In the data rows, 128 means zero.
Here are some points, each followed by its number:
[108.  54. 150.  73. 185.  61. 164. 127. 145. 154.  85. 190.  80. 160.  72.  93. 124. 115.  73.
 117. 111.  25. 126. 232. 207. 134. 220. 155.] 0
[145. 153. 168. 142. 102. 125. 143.  60. 106. 147. 115. 124. 146. 136. 141. 125. 159. 156. 152.
 115. 163. 166. 153. 106. 112. 126. 139. 142.] 1
[106. 131. 154.  89. 158.  56. 111. 126. 128. 164. 103. 125. 114. 106. 103. 112. 153.  92. 150.
 150. 110.  93. 149. 156. 174. 129. 153.  80.] 2
[132. 119. 137. 161. 121. 112. 125. 113. 138. 134. 146. 103. 104. 116. 165. 121. 129. 127. 145.
 132. 177. 136. 106. 114. 125. 119.  69. 129.] 3
[102.   0. 162.  52. 255.  33. 198. 187.  90. 162.   0. 166. 104. 231.   0. 130.  58.   4.   0.
  26.  15.  41. 102. 255. 255. 124. 255.  82.] 4
[ 60.   5. 169. 128. 205.  68. 160. 120.  99. 146.  46. 149.  98. 172.   7. 122.  81.  71.  97.
  38. 109. 131. 105. 255. 125.  52. 255. 108.] 5
[132. 134. 141. 108.  73. 164. 120. 163. 145. 123. 131. 158. 150. 129. 151. 144.  91. 152. 104.
 128. 115. 140. 106.  86. 128. 139. 110. 154.] 6
[132.   0. 152. 156. 196.  53. 183. 146. 142. 163.  50. 169. 118. 190.   0. 149.  40.  61. 108.
  18. 100.  86. 128. 255. 173.  91. 255.  74.] 7
[ 92. 158. 129. 144.  88. 137. 129. 122. 108. 105. 128. 125. 143. 111. 135. 114. 160. 114. 144.
  97. 122. 105. 122. 102. 119. 121. 102. 106.] 8
[147.   0. 131.  70. 217. 130. 188. 163. 128. 183.  11. 124. 125. 195.   0.  93. 101.  49.  80.
  78. 105. 105. 128. 127. 169. 152. 255.  90.] 9
[122. 180. 146. 103. 139. 130. 130.  86. 130. 121. 165. 109. 147. 103. 171. 129. 121. 144. 109.
 150. 117. 102. 134. 111. 143. 113. 108. 148.] 10
[141. 145. 144. 128. 114. 137. 138. 148. 113. 139. 127. 101.  88.  96. 129. 110.  99. 112. 132.
 154. 104. 129.  76. 121. 159. 125. 121. 163.] 11
[119. 128. 191. 116. 167. 125. 164. 139. 147. 155. 158. 125. 104. 108. 130. 112. 131.  99. 141.
 157.  94. 113. 130. 161. 222. 115. 146.  89.] 12
[ 99. 140. 128. 138. 131. 119. 107. 142. 134. 115. 110. 164.  99.  99. 106. 126. 142. 150. 118.
 147. 132. 133. 145. 127. 128. 129. 129. 124.] 13
[116. 165. 103. 157.  87. 124. 119.  82. 188. 119. 201. 120. 130. 117. 126. 105. 168. 157. 148.
 143. 127. 135. 115. 127.  56. 103.  56. 128.] 14
[110.  47. 100. 120. 200.  92. 152. 164. 125. 158.  35. 120. 121. 138.   0. 148.  94. 103.  45.
  98. 127. 144. 176. 237. 178.  91. 129. 145.] 15
[114. 142. 127. 167.  99. 162. 113. 133. 110. 143. 161.  88. 118. 144. 159. 188. 150. 133. 125.
 124. 145. 172. 129.  87. 128. 105.  77. 130.] 16
[152. 170. 125. 167. 136. 145. 100. 133. 126. 125. 144.  92. 126.  27. 191. 126. 201. 127. 113.
 179. 107. 100. 114.  38. 137. 142.  73. 134.] 17
[139. 185. 149.  99. 126. 159. 109. 101. 130. 105. 167. 115. 160. 125. 164. 112. 168. 118. 155.
 137. 110. 118. 121.  67. 111. 108.  57.  97.] 18
[159. 195. 146. 166.  94. 130. 143. 124. 111.  62. 158. 137.  99. 126. 152. 143. 134. 151. 183.
 179. 118. 112. 129. 100. 128. 123. 129. 128.] 19
[160. 181. 166. 133.  89.  88. 148. 114. 108. 110. 148. 188. 110. 119. 139. 133. 119. 159. 153.
 128. 137. 139. 120.  89.  96. 138.  71. 144.] 20
[125. 147. 127. 113. 178. 116. 112. 144. 126. 133. 150. 162. 108. 118. 121. 155. 114. 101. 130.
 127. 127. 141. 128. 130. 150. 162. 155. 129.] 21
[130. 164.  63. 136. 129. 144. 113. 102. 109. 101. 155. 145. 111. 103. 154. 107. 167. 128. 158.
 113. 122. 171.  96. 104.  85. 132. 103. 116.] 22
[141. 170. 137. 132. 117. 130. 121.  94. 109. 105. 192. 143.  79. 109. 152. 126. 131. 118. 162.
 102. 145. 123.  99.  72. 194. 136.  56. 140.] 23
[119. 121. 114. 138. 159. 121. 149. 165. 138. 120. 133. 170. 143. 154. 104. 140. 156. 125.  81.
  96. 146. 104. 107. 123. 132. 100. 120. 113.] 24
[161. 167. 140. 182.  61. 172. 123. 131. 124.  83. 187. 104. 125.  90. 214. 119. 123. 161. 164.
 164. 119. 122. 121.  72. 128. 129. 129. 127.] 25
[103. 156. 141. 119. 127. 188. 139. 108. 137. 103. 144.  98. 119.  69. 151. 136. 143. 137. 137.
 171. 114.  79. 125.  98. 107. 146.  78. 149.] 26
[134. 184. 117. 140. 124. 139.  99.  87. 113. 109. 135. 120. 153. 138. 126. 126. 115. 122. 149.
 105. 181. 148. 128.  94.  62. 140. 115. 101.] 27
[134. 177. 136. 165. 116. 163. 129. 135. 136. 133. 141. 139. 110. 126. 167. 135. 138. 127. 125.
 172. 141. 160. 130. 110. 118. 129.  93. 108.] 28
[138. 171. 131. 135. 115. 122. 102. 148. 128. 151. 108. 165. 124.  89. 171. 155. 124. 146. 130.
 160. 162. 144. 123. 106. 128. 129. 129. 129.] 29
[ 99. 161. 127. 162. 137. 167. 145. 142. 149. 123. 142. 124. 160. 134. 188. 144. 131. 181. 131.
 114. 137. 128.  82.  66.  95. 129. 102. 108.] 30
[130.  96. 122.  75. 168.  88. 112.  72. 108.  92.  87. 146. 158. 145. 126.  99. 152. 119. 120.
 165. 143.  67. 118. 154. 210. 168. 150. 166.] 31
[109. 135. 121. 135. 127. 178. 112. 143. 140. 134. 177. 107. 149.  77. 126. 187. 178. 127. 151.
 122. 174. 140. 162. 104. 112. 133. 129. 116.] 32
[150. 140. 142. 111.  80. 171. 130. 103. 153. 123. 127. 112. 151. 136. 163. 110. 130. 182. 118.
 163. 107. 125. 105. 121. 110. 142.  94. 125.] 33
[138. 179. 142.  97. 140. 143. 137.  89. 118. 129. 126. 123. 162.  75. 166. 120. 112. 138. 124.
 138. 117. 108. 128. 110. 118. 141. 129. 152.] 34
[135. 163. 131. 145. 124. 131. 147. 151. 125. 125. 118. 112. 151. 170. 174. 174. 122. 117. 134.
 174. 106.  95. 153. 130. 153. 159.  95. 144.] 35
[130. 141. 120. 169.  85. 177.  78. 103. 169. 122. 169. 116. 146. 149. 118.  91. 111. 127. 171.
 113. 155. 150. 114.  90.  63. 129.  84. 136.] 36
[135. 170. 115. 147. 135. 130. 100. 133. 130. 125. 127.  95. 148. 137. 143. 121. 161. 150. 139.
 209. 140. 157. 101.  96. 122. 175. 129. 169.] 37
[117. 137.  87. 152. 101. 130. 146. 129. 132. 133. 170.  88. 109. 132. 126. 135. 109. 155. 115.
  97. 145. 151.  82.  79.  93. 134. 107. 143.] 38
[ 93.   0. 160.  33. 187.  52. 203. 151. 175. 189. 127. 124.  88. 194.   0. 113.  41.  96.   2.
  28.  79. 134. 134. 255. 193. 106. 255.  82.] 39
[192. 214.  76. 141.  83. 127. 136. 117. 126. 118. 181. 160. 112. 115. 207. 132. 161. 176. 144.
 128. 160. 152. 136.  57.  80. 163.  45. 169.] 40
[135. 158. 170. 128. 115. 130. 114. 126. 150. 132. 130. 149. 164. 133. 140. 119. 109. 101. 120.
 149. 152. 142. 161.  89.  75. 120.  95. 137.] 41
[ 96. 133. 141.  95. 170. 139. 113. 111.  87. 139. 117. 114. 116. 106. 145. 112. 149. 108. 132.
 128. 162. 127. 147.  72. 147. 136. 119. 134.] 42
[ 94. 155. 108. 138. 124. 135. 129. 125. 100. 109. 105. 149. 130. 115. 181.  96. 127. 135. 134.
 138. 168. 129. 106.  95.  99. 122.  89. 126.] 43
[136. 180. 154. 129.  85. 147. 134. 103.  95. 109. 186. 138. 131. 119. 156. 129. 109. 124. 162.
 149. 168. 119. 147.  95. 106. 130. 122. 154.] 44
New points follow, each followed by the numbers of its two nearest points above by angle, nearest first.
[141. 167. 108. 173. 107. 183. 111. 103. 100.  97. 155. 124.  96. 132. 173. 118. 140. 117. 164.
 107. 147. 139. 130.  82. 116.  92. 161. 136.] 25 44
[121. 153. 131. 138.  62. 155.  91. 105. 110. 120. 189. 128. 148. 126. 139. 171. 135. 160. 117.
  87. 164. 194. 103.  97. 103. 100. 111. 129.] 16 38
[126. 183. 183. 168. 120. 114. 183. 125.  73. 132. 123. 104. 105. 130. 172. 176. 142. 144. 170.
 223.  86.  70. 139. 120. 171. 140.   0. 238.] 35 26
[130. 157.  98. 136.  45. 164.  26. 113. 122. 127. 143. 124. 149. 215. 175. 142. 151. 176. 148.
  93. 139. 187. 138.  62.   0. 126.  64.  80.] 36 27
[116. 128.  97. 144. 134. 156. 130. 102. 117. 133. 186. 124. 142. 140. 168. 153. 141. 125. 137.
 190. 110.  91. 114.  64. 112. 123. 122. 160.] 26 17
[134. 129. 141. 145. 124. 147. 144. 124. 125. 103. 103. 100. 158. 122. 167. 121. 147. 167. 133.
 195. 135. 163. 126.  84. 152. 152.  94. 107.] 37 33
[130. 116.  83. 166. 128. 112. 164. 140. 123. 127.  20. 125. 140. 149. 117. 113. 124. 129. 125.
 144. 125. 146. 138. 175. 161. 129. 138. 107.] 15 7
[129. 133. 148. 156. 106. 138. 132. 119.  64.  90. 138. 147. 112.  98. 150. 159. 158. 172. 158.
 144. 173. 155. 114. 110. 129. 132.  84. 129.] 20 19
[126. 149. 123. 114. 159. 110. 135. 126. 103. 137. 150. 137.  78. 105. 123.  59. 115. 108. 137.
 116. 142. 108. 138. 110. 134. 144. 141. 143.] 42 23
[140. 156. 109. 121.  98. 149. 105. 117. 124. 104. 136.  97. 122. 112. 158. 126.  96. 151. 152.
 105. 127. 152. 135.  93.  90. 155.  86. 129.] 40 36
[107. 128. 128. 137. 119. 101. 113. 130. 153. 153. 162. 124.  97. 141. 169. 132. 174. 128. 125.
 172. 137. 129. 138. 103. 128. 106. 122. 117.] 28 3
[130. 140. 150. 116. 114. 159. 131.  76. 101. 144. 177. 114. 112. 132. 164. 127. 114. 150. 150.
 128. 132. 128. 124. 127. 142. 117.  71. 123.] 23 10
[126. 149. 127. 174. 101. 153. 118. 136. 140. 131. 136. 112. 133. 124. 164. 130. 151. 151. 180.
 119. 151. 134. 119. 100.  84. 117.  96.  86.] 30 36
[130. 149.  99. 134. 142. 157. 123. 137. 133.  89. 127. 163. 151. 144. 156. 152. 150. 126. 134.
 107. 144. 119. 106.  84.  99. 120.  89. 147.] 30 40
[131. 140. 103. 126. 109. 158. 118. 141. 130. 135. 157. 118. 132. 124. 204. 106. 149. 137. 164.
 130. 140. 150. 113.  62. 128. 158. 106. 175.] 40 25
[130. 145. 144. 124. 116. 111. 130. 126. 134.  77. 127. 131. 132.  97. 135. 105. 153. 127. 131.
 155. 113.  91. 127.  92. 150. 134. 129. 140.] 17 19
[130. 138. 122. 151. 104. 122. 122. 121. 126. 101. 142. 118. 140. 124. 154. 118. 111. 116. 161.
 152. 131. 135. 108.  97. 101. 113. 109. 139.] 25 36
[136. 139.  86. 122.  74. 138. 111. 129.  98. 133. 212. 133.  91. 108. 164. 127. 158. 153. 133.
 128. 148. 165. 169.  52. 100. 159. 165. 126.] 40 25
[110. 128. 131. 126. 103. 132.  87. 126. 120.  99. 166. 129. 157. 105. 179. 146. 130. 100. 129.
 174. 137. 125. 127.  95. 135. 137. 109. 110.] 25 17
[ 77. 104. 105. 119. 140. 111.  91. 100. 138. 139.  74. 159. 151. 152. 129. 100. 124. 124. 143.
 101. 103.  99. 117. 150.  99.  99. 131. 114.] 5 7
[186. 153. 106. 130.  69. 145. 126. 123. 139. 122. 100. 144. 163.  91. 138. 138. 151. 152. 118.
 125. 144. 120. 148. 112. 121. 120.  61. 114.] 40 33
[174. 141.  91. 144. 112. 129. 107. 111. 126. 153. 148. 117. 171. 126. 135. 114. 134. 158. 151.
 128. 131. 170. 141. 121. 165. 111.  92. 135.] 40 16
[136. 138. 136. 174. 114. 116. 138. 132. 137. 155. 161. 106. 148. 141. 152.  91. 149. 134. 158.
 130. 141. 129. 179. 111.  83. 123.  75. 130.] 14 36
[130. 156.  99. 126.  81. 167. 116. 149. 130. 125. 167. 117. 135. 106. 125. 116. 127. 140. 116.
 130. 141. 128.  98. 127. 133. 103.  66. 153.] 14 38
[144. 143.  78. 131.  66. 162.  86. 110. 123. 139. 141. 121. 129. 130. 140. 153. 129. 141. 149.
 109. 113. 185. 155.  86.  99. 187. 116. 136.] 40 36
[172. 153.  99. 163.  71. 131. 147. 102. 121. 117. 136. 152. 138. 150. 177. 168. 130. 121. 141.
 116. 159. 167. 134.  95. 109. 111.  83. 112.] 40 16
[185. 132. 131. 143.  98. 157. 130. 127. 144. 116. 149.  99. 125. 170. 126. 140. 127. 140. 129.
 101. 121. 159. 176.  75.  65. 128. 116.  95.] 36 27
[130. 172.  91. 139.  89. 131. 142. 119. 126. 144. 127. 159. 130.  68. 142. 125. 132. 130. 128.
 153.  86. 162. 174. 113. 151. 142. 108. 133.] 40 17
[150. 169. 129. 128. 129. 133. 107. 156. 101. 110. 161. 136. 152. 119. 165. 131. 129. 134. 133.
 157. 110. 129. 128.  93. 203. 157. 105. 145.] 23 35
[161. 188. 103. 128. 122. 103. 130. 108. 116. 118. 127. 111. 146. 103. 153. 137. 143. 188. 155.
 108. 135. 129. 107. 109. 115. 105.  93. 130.] 40 20
[120. 166. 131. 128. 117. 165. 148.  93. 147.  95. 127. 113. 131. 128. 180. 141. 142. 170. 119.
 129. 155. 162. 130. 107. 126. 121. 124. 138.] 30 33
[166. 110. 100. 136. 146. 152. 182. 142. 120. 149.  91. 119. 126. 139. 112. 109. 143. 122. 115.
 143. 148. 162. 153. 123.  93. 146. 179. 104.] 9 15
[124. 133.  98. 113. 139. 112. 154. 126. 104. 107. 144. 168. 115. 124. 142. 118. 155. 146. 127.
 128. 146. 118. 132. 139.  98. 109.  88. 171.] 40 43
[130. 147. 112. 136. 155. 161. 138. 124. 122. 122. 158. 124. 149. 100. 173. 122. 142. 149. 142.
 148. 173. 142. 109. 102.  93. 171.  87. 145.] 40 30
